In the rows, zero is written as 128.
Named turns come first, each shown by rows before and after it. Which turns, in which order, take the first row of each pair that follows to the second? Write the first one first, as in the answered first pair.
teben (before => after):
[148, 134, 134, 124, 134, 135, 124, 138, 146, 118, 127, 131, 123, 126, 112,
 125, 144, 119, 122, 148, 110, 124, 132, 128, 114, 128, 124, 135, 117, 121,
 137, 128, 100, 130, 118, 122, 144, 119, 133, 146, 117, 128, 139, 120, 134,
 133] => [121, 127, 135, 120, 147, 128, 125, 108, 128, 120, 126, 136, 116, 123, 147,
 138, 131, 132, 134, 130, 124, 117, 126, 143, 114, 125, 141, 131, 131, 126,
 116, 136, 128, 126, 117, 136, 133, 114, 127, 145, 136, 122, 144, 104, 106,
 119]
[135, 119, 104, 120, 131, 107, 140, 148, 107, 130, 126, 109, 131, 131, 115,
 126,  95, 147, 160, 119, 140, 143, 101, 111, 127, 139, 145, 122, 110, 117,
 135, 117, 136, 102, 148, 131, 112, 150, 138, 113, 113, 150, 116, 128, 157,
 138] => [134, 118, 102, 116, 134, 109, 146, 146, 103, 131, 128, 106, 126, 132, 121,
 131,  92, 148, 162, 111, 142, 138,  99, 114, 126, 136, 146, 123, 113, 123,
 130, 117, 143, 106, 144, 133, 109, 149, 134, 110, 118, 154, 121, 123, 148,
 136]
[113, 109, 134, 158,  96, 126, 149, 125, 114, 114, 158, 156, 135, 143, 136,
 158, 160, 121, 112, 183, 126, 134, 142, 107, 120, 155, 148, 112, 138, 151,
 109, 150, 128, 155, 127, 150, 113, 123, 132, 128, 139, 138, 113, 132, 133,
 113] => [142, 107, 130, 148, 107, 118, 144, 136, 125, 108, 159, 150, 123, 130, 113,
 153, 166, 112, 110, 190, 106, 125, 138, 119, 111, 164, 130, 125, 115, 143,
 113, 139, 110, 160, 126, 144, 119, 128, 137, 121, 143, 150, 115, 123, 140,
 120]
laven (before => after):
[173, 119, 118, 122, 130, 130, 132, 138, 125, 128, 120, 122, 107, 135, 124,
 127, 141, 127, 131, 130, 133, 108, 115, 153, 114, 152, 108, 124, 112, 139,
 128, 115, 116, 112, 146, 119, 118, 134, 152, 128, 132, 154, 140, 127, 135,
 144] => [160, 121, 119, 136, 131, 130, 118, 138, 142, 122, 128, 142, 114, 129, 140,
 119, 165, 122, 101, 145, 128, 109, 126, 145, 126, 146, 120, 131, 125, 133,
 130, 123, 112, 120, 123, 122, 126, 115, 142, 157, 145, 149, 150, 126, 130,
 124]
[109, 154, 165, 153, 108, 143, 130, 137, 127, 133, 123, 112, 138, 147, 107,
 109,  97, 136, 140, 175, 129, 132, 116, 113, 120, 135, 126, 123, 141, 141,
 110, 109, 136, 127, 169, 102,  88, 162, 148, 109,  99, 118, 131, 123, 158,
 127] => [107, 151, 165, 167, 105, 142, 114, 143, 153, 127, 129, 122, 150, 130, 118,
  96, 128, 124, 101, 188, 121, 136, 131,  99, 122, 133, 144, 132, 150, 123,
 119, 114, 126, 141, 143, 105, 101, 137, 142, 147, 102, 115, 140, 132, 152,
 114]
[127, 121, 134, 108, 120, 128, 122, 144, 127, 121, 105, 123, 116, 115, 114,
 136, 116, 146, 109, 105, 125, 142, 108,  99, 125, 115, 136, 126, 115, 125,
 144, 129, 115, 134, 111, 124, 104, 127,  93, 132, 127, 114, 140, 140, 109,
 147] => [120, 120, 137, 113, 123, 126, 122, 142, 127, 122, 107, 122, 115, 117, 122,
 136, 117, 146, 109, 109, 129, 147, 104, 103, 130, 112, 137, 125, 117, 126,
 139, 133, 119, 138, 110, 125, 104, 124,  94, 131, 127, 117, 138, 140, 106,
 147]
[152, 141, 109, 136, 119, 130, 129, 140, 105, 177, 149, 139,  86, 144, 125,
 116, 107, 122, 158, 118, 147, 151, 116, 131, 148,  97, 102, 100, 107, 120,
 141, 133, 113, 124, 160, 114, 106, 133, 117, 100, 128, 121, 116, 149, 140,
 160] => [157, 141, 108, 150, 117, 135, 111, 146, 134, 173, 161, 150,  91, 124, 121,
 103, 144, 107, 120, 139, 139, 154, 138, 118, 155,  95, 117, 110, 111, 107,
 152, 139, 100, 141, 139, 117, 123, 109, 107, 138, 132, 116, 128, 153, 144,
 143]
mefe (before => after):
[122, 126, 118, 147, 127, 132, 125, 114, 130, 140, 141, 127, 135, 123, 140,
 126, 135, 129, 115, 138, 118, 120, 143, 137, 146, 111, 124, 160, 148, 118,
 139, 141, 126, 143, 140, 106, 115, 125, 128, 134, 156, 141, 135, 128, 141,
 128] => [133, 122, 112, 137, 135, 129, 132, 109, 127, 145, 139, 120, 131, 123, 132,
 141, 130, 132, 128, 134, 115, 114, 132, 153, 141, 115, 114, 166, 139, 121,
 134, 136, 124, 141, 147, 106, 117, 131, 130, 116, 158, 146, 135, 127, 142,
 136]
[121, 132, 136, 126, 112, 141, 116, 133, 120, 135, 131, 135, 134, 145, 121,
 130, 106, 121, 132, 117, 140, 120, 133, 120, 141, 117, 133, 120, 132, 116,
 134, 141, 138, 137, 145, 133, 132, 130, 127, 117, 128, 131, 120, 129, 132,
 131] => [136, 129, 133, 125, 117, 142, 109, 139, 135, 131, 132, 130, 132, 137, 109,
 125, 122, 115, 118, 130, 132, 125, 139, 118, 142, 114, 132, 131, 121, 106,
 140, 133, 124, 142, 141, 129, 141, 127, 124, 129, 128, 134, 125, 130, 135,
 130]
[104, 160, 131, 150, 121, 133, 123, 133, 137, 137, 151, 120, 135, 132, 127,
 113, 141, 142, 122, 130, 144, 123, 138, 106, 156, 134, 146, 120, 172, 135,
 132, 127, 133, 126, 138, 129, 123, 132, 137, 128, 149, 140, 113, 114, 110,
 118] => [140, 150, 122, 137, 137, 127, 114, 141, 154, 132, 151, 110, 122, 124, 101,
 105, 154, 139, 117, 142, 120, 109, 127, 127, 144, 145, 126, 137, 146, 125,
 135, 108, 118, 134, 137, 128, 137, 131, 142, 127, 152, 148, 121, 110, 114,
 126]
[156, 116, 138, 120, 127, 132, 128, 130, 124, 133, 127, 122, 117, 133, 105,
 128, 116, 124, 151, 123, 115, 120, 115, 135, 119, 130, 116, 130, 114, 129,
 125, 115, 117, 124, 145, 118, 128, 142, 137, 108, 131, 127, 115, 121, 132,
 135] => [110, 130, 144, 148, 104, 135, 133, 123, 103, 136, 130, 133, 135, 145, 131,
 129, 118, 123, 143, 120, 133, 133, 130, 110, 132, 113, 137, 120, 149, 133,
 122, 133, 140, 118, 137, 124, 117, 133, 136, 119, 123, 116, 117, 134, 128,
 121]

(2 to 3 turns a pair)
[113, 137, 132, 143,  89, 137, 139, 144, 128, 129, 136, 133, 141, 134, 121,
 122, 136, 120, 117, 131, 121, 141, 138,  94, 136, 124, 132, 122, 152, 128,
 135, 135, 117, 116, 113, 129, 137, 122, 130, 146, 101, 123, 123, 151, 148,
 124] => [ 97, 121, 123, 117, 127, 121, 140, 108, 112, 128, 142, 137, 121, 121, 157,
 140, 117, 137, 125, 104, 128, 119, 124, 133, 132, 121, 145, 128, 156, 135,
 112, 132, 147, 123, 109, 147, 128, 115, 127, 131, 135, 130, 137, 120, 104,
 111]
teben, teben
[104, 126, 128,  91, 121, 114, 122,  92, 125, 118, 118, 131, 143, 129, 152,
 167, 136, 137, 120,  84, 150, 104, 133, 154, 128, 133, 119, 126, 124, 138,
 122, 168, 149, 119, 142, 123, 126, 112, 117, 109, 125, 113, 120, 140, 114,
 106] => [146, 125, 122,  80, 126, 114, 114, 112, 149, 114, 118, 121, 137, 119, 111,
 158, 151, 126, 115, 104, 124,  96, 128, 157, 124, 143,  95, 138,  88, 126,
 143, 152, 121, 128, 149, 115, 144, 119, 127, 107, 117, 125, 117, 138, 130,
 122]
teben, teben
[103, 141, 136, 147,  97, 138, 137, 141, 110, 145, 123, 128, 151, 148, 125,
 135, 127, 125, 146, 133, 124, 139, 142,  92, 121, 131, 117, 112, 127, 128,
 126, 122, 126, 133, 135, 128, 120, 150, 119, 111,  90, 129, 113, 150, 155,
 139] => [ 92, 121, 125, 120, 131, 126, 135, 107,  97, 150, 129, 129, 136, 136, 162,
 153, 119, 145, 160, 106, 132, 119, 131, 126, 119, 126, 127, 115, 129, 139,
 102, 124, 154, 136, 127, 143, 111, 145, 112,  99, 130, 130, 126, 120, 114,
 128]
teben, teben
[103, 126, 131, 151, 123, 130, 128, 115, 130, 134, 136, 147, 140, 129, 157,
 122, 131, 125, 114, 120, 151, 138, 153, 124, 146, 124, 154, 131, 162, 119,
 117, 144, 143, 126, 102, 144, 119, 114, 122, 157, 130, 117, 132, 129, 108,
 102] => [154, 121, 124, 115, 134, 120, 144, 120, 115, 143, 113, 109, 120, 139, 113,
 130,  94, 134, 166, 108, 138, 120, 122, 155, 125, 149, 112, 128, 120, 136,
 120, 118, 130, 117, 147, 130, 120, 153, 142,  97, 118, 138, 121, 117, 126,
 138]
laven, teben, teben
[ 94, 132, 125, 136, 127, 138, 123, 118, 117, 130, 133, 146, 138, 141, 160,
 140, 126, 128, 117, 118, 147, 136, 138, 119, 143, 113, 150, 123, 160, 130,
 129, 129, 140, 125, 120, 134, 120, 111, 113, 137, 128, 112, 125, 127, 131,
 116] => [146, 123, 120, 103, 151, 127, 132, 128, 123, 127, 125, 119, 119, 135, 124,
 141, 113, 126, 145, 116, 128, 114, 112, 157, 126, 133, 117, 133, 113, 132,
 132, 108, 120, 126, 147, 132, 120, 134, 129,  97, 135, 132, 126, 110, 137,
 146]
mefe, laven, laven
[147, 160, 129, 132, 106, 135, 146, 152, 137, 145, 123, 120, 136, 143,  97,
 121, 133, 119, 138, 149, 118, 127, 126, 114, 133, 127,  96, 135, 116, 124,
 150, 120, 115, 111, 149, 118, 133, 145, 145, 116,  98, 131, 109, 140, 150,
 136] => [151, 140, 120, 101, 140, 125, 149, 125, 126, 137, 121, 107, 113, 132, 114,
 139, 121, 134, 157, 130, 118, 108, 104, 152, 120, 133,  94, 140, 103, 134,
 131, 110, 130, 116, 149, 126, 125, 148, 143,  96, 122, 139, 114, 111, 124,
 138]
mefe, teben
